Each path below is one point turned by a fixed rotation once a step. After each direction that follows a path, write how fast that rotation turns it, in deg/step (0 if it stays still).
Each turn is a multiple of 5 degrees from 10 to 175, or 0.
Each row of a path follows its step; steps can be skipped.
Path 1:
step 0: [ 19 -23  -6 -18  15  37 -33 -22  -5  -1  13  26   9  30 -18   9   6 -17
 -39   1  23   9 -24   0   3 -24 -29  -4   9  82  18 -18  56  18   7  43
 -12  38 -16]
step 2: [ -7 -13  23   8  -5 -40   8 -19 -67  11  -9  -3  18   8 -20  -4  54 -20
   7  37   0  26  28 -14  -5   2 -12  40 -17   9  10 -21 -21  12  67 -35
 -35   4 -23]
step 5: [ -4 -12 -11  29  21   8  -4 -26  13   5 -11  14  21  13 -28 -19  52 -41
  -9 -19  71 -10  18 -27 -40  26 -36  -9  12  12  -3  -2  36  45  49  -7
   6   1 -21]
step 6: [ -7 -40  55  12  10  -7  35  17 -42 -13  -5  -2  -8  -9  13 -12  12  -6
   3  14  30   3 -20  21  -5 -15  -6 -30  14 -65 -18  22  12 -59   9  59
  29  25   4]
step 8: [-16 -34 -23  10  11  31  15 -20  60 -60  26   2  14 -21  -6 -20  59  13
  -4  14  -6 -10 -47 -38  12  -8  -4 -28   8  10   6  -9  58   7  18  -2
 -14   0   7]
step 9: [-47  -7  39 -10 -37 -21 -24  10 -32 -17  -5   7  22  21 -35 -51  23   3
 -21  62 -11  -4   2  39  13  36   8   2  39   6   6  16 -13 -41  19  19
   6  -6 -27]
step 10: [ 52 -41  -2  -6   7  -3 -13 -30 -36  27   9  17  18  53 -21   7   7 -49
 -28 -28 -11  19 -25   0  13  -4 -34  43 -17  20 -32  10  48  11  27  -7
   7  21 -20]
step 11: [ -3 -56   8  18  20 -43  38  19  -1 -49  46  14  42 -24 -23 -16  -2   1
   7 -21   9   9 -15 -38  34  -7  10   5  -5 -54   8 -23   3 -39 -30   3
 -11  -7  26]
step 12: [  7   0  50  -9   7   8 -27  -8 -24   8  17  12  30  11 -23 -18  32   6
 -19  32  31 -18  22  -6 -11  30  36  16 -13  -6  54 -29 -33  52  56   3
 -31 -20  -2]
step 13: [-20 -17  36  15  24  51  -1 -29  23  -3 -27   3  25  37 -12  31   6 -49
 -32  -6  14   9 -46  -4  -2 -12  19 -47 -11 -10 -28  13  58  -3  18  40
  12  -1  17]
step 14: [-33 -35  -6  12   4 -69   6  44  -7 -50   2 -46  27  19   8 -24 -30  -8
 -51  -2 -11   8  38  13 -17  27  12   4  11 -45 -25  14  -4  -1  12  23
   8  10 -21]
step 15: [ 48 -35  -5  10  14   4  23   3  19  -7  17  13 -19 -14   5   1  46 -20
  10  34  31  11  22   1  10  30 -39  31 -11  -9  17   3  46  53  72 -19
   0  15  -8]
Speeds:
[  6  -1   0   0  21   7 -19  -1  14   4  13   7   1 -14  -1   5  -9  12
  -4  16  -9  -3  -6 -15  -6   1  13  -4  -1  11  12  -4  -6 -10  11   1
   1  -9   8]  85
[  3   4   2   5   1 -15 -11  21 -12  -4 -22  -7  -6   9 -17  -8  -1  17
  -8   5   1  -4  11   1  -1 -11   6   3   5   2   6  -6   7  -2   1  -9
   0  -1  18]  145
[-22  -9  11 -12  -4  -3 -19  -4   5  -8   9   2 -21   8   7   0   1  -4
  -1 -16   3   4  13   1  -4  -4  -6  17  -4   6   3  -8 -11   0  13   0
   3  -3   5]  145
[  4   2 -17  -2  -3  -5   1   1  -4  -2  -9  -3   8   4  11   3 -15  11
 -12 -19   3  13 -12  -1  14   1   9   6 -13  11  -5  -5   4  -4   8  18
  14 -10  -2]  110
[ 12  -8  -4  -7  -9   3  -8  -3  -2  -9  -3   3   7  -4  14  -6   9   3
  -7  -5  -7 -10  -8   8  16 -16 -11   0  19  12  12  11  -5 -15   2 -13
  -5  -1  -8]  40
[ 15   2  12  -1  -1   4  -2   2 -12  -3   8  -1   4  -3 -12   7   0   8
  14 -26  13   1   0  -3 -11 -11   4 -17   2  -1  13 -11  -6  -3   2  13
  -7   8 -10]  65
[  5  -6   8 -15  17   2   5   1  -9 -17 -14  18 -15   6   1   0  -3   1
   1   0   7   5 -11   4  -5  13  15  -3  -4  12  -9  16  -7   2  -8  -8
  -9   4  -4]  110
Path 2:
step 0: [ -9 -13 -20  -9   2  -4  25   4   1  20 -28   4 -31 -22  20 -53  -2 -35
 -19  36  16  -7  42  -3  26 -12 -45  25   3  17 -50 -39   2 -37  57 -22
  16  33 -51]
step 1: [  8  -9   7  14  -5   2  -3  -9  20 -23  28 -12  -1 -20   1 -54 -52 -15
   1 -58 -21  38   1 -19  -7  35 -12  14  11  -9 -11  -5  48 -17 -28  72
  39 -48 -26]
step 2: [  8 -28 -29 -37  40  18 -18 -26 -27 -49 -28  57 -12  40  -3 -20  14  27
  -6 -26 -21 -11 -14  16  25   4  10  29  28  14  31 -19  57 -20 -34 -30
 -25  24  16]
step 3: [-15 -41  -1  -5  25  -5  47 -11   9  15   2  36   3  14 -15 -11  26 -46
 -24  40  -8 -31 -21  17   0  -4 -26  33   4  21 -20 -22 -57 -52   8  -2
  51 -13 -57]
step 4: [ -7   7   9  38 -26  22 -19 -27  -8  16  -5  -6 -11 -30  -2 -37  -2   9
 -17  -9 -82  52  47   5  15  38 -16  -2  48  -5 -20 -16  -1   8 -25  49
  -2  -4 -46]
step 5: [  3  12   6   7  21 -11 -15  -9 -19 -64  -4  45 -44  14   4 -58 -42  -5
   0  10 -22 -30 -19   3   0  13  31 -49   0   9  25 -30  59 -47  10 -13
  -2  38   6]
step 7: [ 26   2  10 -10   4   3 -23  -2  42  26 -39  -4  27 -23 -42 -56   3  11
 -24  18 -39  65 -40   0  25  34 -18  30  51  27 -17 -43  -6  -2 -15  23
  -4  -5  -3]
step 9: [  1 -62  -9  12  35 -19  18 -14  16 -21  48   1 -20  -6  21 -13 -18 -17
  16   8 -44   7  22  55  13 -60 -15  25 -13  -4   7 -15  -9 -51   3  21
 -54   1 -36]
step 10: [  17  -27    4  -17   -8  -14  -22  -11   12  -39  -41   -8   37   20
  -18 -102  -10   22  -26   10    5    5   16   -1   23   54  -46    1
   30  -28   -9  -13  -34   -3   24   12    1   -8  -12]
step 12: [  9 -25 -50   7 -14  13  18   3  48 -19   6  25 -40 -23 -19  -5  35 -29
   1  -9 -72 -19  -1 -12   2 -26 -25  28  22  14  23   5  -5 -67   0 -17
 -57  10  -4]
step 14: [-15   4 -38 -23 -13 -14  -7  -6 -13 -32  -1  61  -9   0  13 -23 -65   5
  25 -30  -1  49  -5   5  30 -18 -27 -24  29  14 -44   4  39  -7 -25  45
  33 -19 -36]
step 15: [-10 -49  -6  -9  22   8 -14 -11  -1  -1 -24  25 -55   3 -19 -53  39  -9
 -42 -39  -7 -30 -26   3 -13 -20 -37  41 -16   6  37 -15  52 -39  -4  -6
 -40 -15  -8]
Speeds:
[  4   7  -6  -9   3  -2  -3 -19   0  15  10  -8 -17   0   2 -11   9 -16
  14  14  -6  -1   4  -8 -17  -6   6   2  17  -1   1   8  -6   8  -1   5
   3  14   1]  85
[  3  -1  10   7  10  -6   0  -4   0  -7  -3  -4  15  -6 -11 -11   0   2
   9  13 -11  20 -11  -3  -5 -14  11 -17 -11 -10   1  -2 -14   3   4 -13
 -15  -3  -1]  25
[ -6   8  -2  19   4   7  -2   5  13   0  -9  -8 -13 -14   3   3  16 -10
  -3   0 -20  -1   4  -1  -6   1   2  -1  -9  -5 -13  -4  21   3  17  -3
   7 -10   3]  95
[ -5 -15  -1  10  13   4  -2 -15 -13  11  12  -8  -4   2   8   7  -9 -11
  -3  -6   2   6  -8 -11   3  19   0  -6 -17  -7   2  11 -11  -6   0  -1
  15 -12   2]  145
[ -7  11   1   7 -17 -13  -1 -10  -9 -11  14   4  -4  -4  -7  -4   5   7
  -6  -5  -2  12 -13 -17  -3   5  -6   1 -15  11  -1   2  16  13 -10   9
  -1  13  -5]  110
[ 11  -4  19   8  -3   2 -11  -3 -16  -7  -6  -3   0 -17 -18   5  -7   4
  24   0   1  -5  -1  -1  10   3  -7  -1  17  -1  -5   5   8   3  -3   2
  15  -6   7]  115
Path 3:
step 0: [-28  24  34  10  10  13  35  47 -34  46  14  47  21  30  -7   0  51  15
 -53 -14  60 -25  -4  20  20  17   8   8   8  44  38 -14  18 -23   8  -6
  21 -28 -30]
step 2: [-15  53   2 -46  11 -45  37  13 -36  22 -47 -45 -27 -30 -10  59   8 -38
 -20  -4 -39  29 -15 -12  13   1  13  -9  39 -51  -8  -9  -5  18  10  27
   1 -30   8]
step 3: [-19  44  37  26  73 -49  -3 -50 -40 -34 -28 -29  15  -7 -11  14  13   3
  -6  11   2  33 -10  19   8  -2 -24 -10  44  36 -11  13  37 -36   3  27
 -10 -26 -40]
step 4: [ -4   1 -30  56  -6 -22  -5 -89 -19  28   4  21   3   9   1   2 -36  26
  43   4  -9 -14 -49   7 -15 -41 -22 -20  -5 -14 -19  39  15  -3  10   5
 -49 -46 -28]
step 6: [-40   3   5 -48  16  -4  -5   1  29 -48  54  15  13 -28 -16   3  10  36
  -3  29 -12  20  26 -14  -7  -5 -58 -39 -33  24  57  27  59  -3 -21   2
  -3  33 -19]
step 7: [-68 -63   5  18 -37  18  12  19 -13  -2  12  -1 -12 -10   2  15 -14   4
  23  14 -41 -36 -10 -39   8  39 -24 -10 -40 -31  56  21   4 -40  -6 -42
 -22 -13 -38]
step 8: [-33 -17   7  24 -40 -19  14  60   3   1 -10  18   2  40 -25  34 -12  -5
 -62  38  13 -59 -47 -27   7  34   0  18  -4  35  27 -27  -5 -27  10  20
  37 -27  17]
step 9: [ -3 -11  15 -25   9 -24  30   6 -67  18  32  39 -23  12 -44   6  -2   1
 -17  -6  26  -3  17   1  31  24  13  15 -38  64  21  31  35  44  19  28
  31 -16  54]
step 10: [-23  14  35 -49  16 -19  38  30 -74  17  -1  -5 -27   7 -19   3  35  13
  25 -32 -28   8 -16  19  24   4  28  28 -24 -57   6  24 -39  17  44   1
 -27 -40   0]
step 11: [-20  41  33 -39  25 -78  12  31 -32  -7   3 -17  16  11  35 -11  37 -16
  -5   8   1 -10 -65  33   0  -6  -6  -9  57  16 -31 -36  -8 -16 -10   7
 -18 -37 -25]
step 13: [ -7  37   0   6 -49 -17  17 -40  28  50 -38 -20  11 -19 -37  -4  -4  47
 -13   4 -20  22  31  -4 -18 -32 -41 -19   4 -50  -3  36 -18 -33  33  48
 -29 -36  -9]
step 14: [  1  20  22   4   1 -35 -34  14  24 -25  42 -51 -15 -19 -31  33 -23  49
  10  44  -1  16   3   5 -61 -32 -34 -59  -7  -5  11 -20  40  -7 -29  32
   4 -33 -13]
Speeds:
[ -7   6   8 -16 -16   9 -13  -5  -7   5 -12  -2  -8 -21   2 -10   4 -17
  -9  10   7 -15   3  -1  -3 -10 -13   6   5  -4   5   5   6  -8  -3 -11
   9   1  -1]  65
[  4 -15  -3  -6  -6 -12   0   8   3   9   3  -1  -3   7 -11   0  -4  -5
  10  10  -5  12 -23  -7   0 -15   5  -7  14  -4  -7  -5   1  -1  -3  -4
  28   9  -3]  115
[ -3   4   3 -19  -5   1  13  -1  12   7   7  18  13  -3  22  -5  17   4
   6 -12   1  -2 -12   5 -12   0   4  -1  -2   0   3  -2   5   7   2  -6
  -3  14 -14]  65
[  7  -8  -5   6  13   3  -2   4  -2   2   2  -5 -19  10  17  -5   8   7
   9   2  19 -23 -10   0   3  -1   2  -9  -1  -9   1  -7   8 -19  -5   4
  -2  -9  -9]  100
[  6   4   0   6  -6   1  16  -5 -14   2  11   4  -4  -2  -8   0  18  -7
  -2   8 -15 -10   0  25   9   8  15   8   7  -5   5  -8   1  -9  -8   2
   4   8  13]  40
[  2  -4 -14 -17  -3   6   7   1  -3 -26   0   7  17   4  -6   5 -21  -4
   8   0   0 -15   2   5   1  -1   7  -4  -8   1   6   2   4 -18  13  -5
   7   0   2]  35
[  0 -14  -2  -5  -8 -11   2 -13 -10   0   7  -5  -6   6  -3   5  -4  -8
  18  -1   7  -6   9   6  -6  -3  -8  -6  -6  15  -6  -7  20  18 -12 -12
 -13   5   8]  135
Path 4:
step 0: [-53  28   6 -24 -21 -38  16   9 -15  10  27   6  24 -54   7 -28 -18  29
  44 -33 -17  41  17  19   3 -22 -15  43  -3 -18  21 -21 -19  34  23  -7
  22 -39   9]
step 1: [-20  44   1  16 -70   4   3 -14 -19 -65   8  -5   2   6 -21 -21  40  28
   7 -36   6  19   0 -19 -30 -30 -15  16 -31 -19   1  17  15  -3  10   0
  61 -37  10]
step 3: [-10  31   7  21  -4   0  33  21  33  -2  17  70   4  -2 -41  27 -17  42
  18 -13  28  -4  21 -14  25  -3  11  22  40 -14  50   9 -31 -19 -46  17
  31  18 -23]
step 4: [-37  -5 -19  -6 -10  16  25 -24  21  23  24  -8   1  24   5 -12   7  31
  18 -28  52   5  50  38  13  13 -40  56  13  -4  29   7 -45 -18  35  -4
  43  27  -6]
step 5: [-67  18 -23 -30  -1  26  25   7  -7   3  12 -24 -32  40  21  -7  25  62
   4 -13  -7 -35  27 -59  12   3 -17 -11  -7  23  12   2 -17   9  22  -8
  39 -41   6]
step 8: [-20  17  -9 -20 -35  17  42 -29 -47  25  -1  18  41  26 -44   1  -5  21
 -22  30   5 -14  34  45 -11 -56  24  22   6 -23   7  11 -10   3  26 -17
  41 -23 -25]
step 9: [-47   7 -10  32 -33 -42  37 -30 -21  25  -9 -10 -18 -28   1  -6 -15  62
  55  30   6  -7 -11  -4  -5 -27  11  14  19  -3  18 -15  -6  55  22  -1
  33 -32  -1]
step 10: [ 13  43  16  16 -64  18  -6  -8   8 -65  15   8 -52  -7 -20  16  -6  58
  31  -7  11   4 -28  -1 -16 -12 -11   1   4 -25  49 -22 -21  -6  38 -16
   8  -9   2]
step 11: [ 16  39 -23 -16 -27  27   8 -27 -10  12 -15  16  33  20  33  40   5  65
  -3 -27  28  30   9 -29 -37   0 -37  -3   3 -59  34  -7  -7   7  -8 -18
  -5  37   2]
step 13: [-64  35  18  49  -6 -12  12 -51   6   2  51 -21  -5  16  14 -13  -1  -1
   9  23  36   8  29  20  -7  19 -39   8 -18  11  37  -1 -14   2 -13   7
  58   7 -33]
step 14: [-31  17   3 -35  14  45  -7 -32 -12 -34  65 -14 -50  26  27  25  15  56
  -3   8  26  -3   9  -2 -15  -3  22 -14  14  -2 -16 -18 -33  21  -8  21
  39 -31 -15]
step 15: [-13  13  -9 -37  21  32   4   2 -25   0  48  58 -16   8  17  20 -26  40
  36  -7  -6 -31  27   3 -40 -46 -12  -4  20 -13  26  20  49  21  -4 -23
   4  14 -39]
Speeds:
[-11   5   8 -11  16  12   1  -1   1  -1  10  -5  -7   9   6  -4   3  -8
  -3   0  12 -18  16  -1   3  -2 -10  -3  16  24  -9   7  -2   3  -5  -3
 -13   4  -9]  40
[ 19  -1   8 -22 -10   4   5   6  -8  -1  11   5   1  -8  16  -1 -16   3
   7   5  -5   1   6  -1  -3  -2  -1  13   0  -8  -5   5 -20 -11 -14   9
  -3  11   2]  95
[-12  -1   7  -5  12   2   3  -2  -6  12 -12  -6   4  -8   0   5  -6  12
  -1 -13  -2  10 -12  -8 -11  13   2   2   4  15   0 -11 -10  17  -8  22
  -1  -2  13]  160
[  6  15   8 -10   7 -12 -10  22  15   4   8  -3  -4   0  -6  -1   7  16
  -1   6  -3   1   5  -3   7   8  18  -3  -6  -2 -10   2 -14  14   4 -14
  -2  -9   2]  155
[-11   8   4   7   9   3  -6  -3  -3  -7  20   1   3 -11  11  13   7  -4
   8 -16 -12  14   1   5  -6  10  11  10  -2  -5 -17  -1  18  -4  -7  -2
  -2   2 -13]  20
[ 14  10   7 -11  13  -3  -2  -6   5  13   8  17  -4  12  -3   8  -6  -7
  -4 -13   8  10   2   1   7  -6   2  -4  19 -15   8  -8  14  -2   6   6
  -4  -3  16]  90
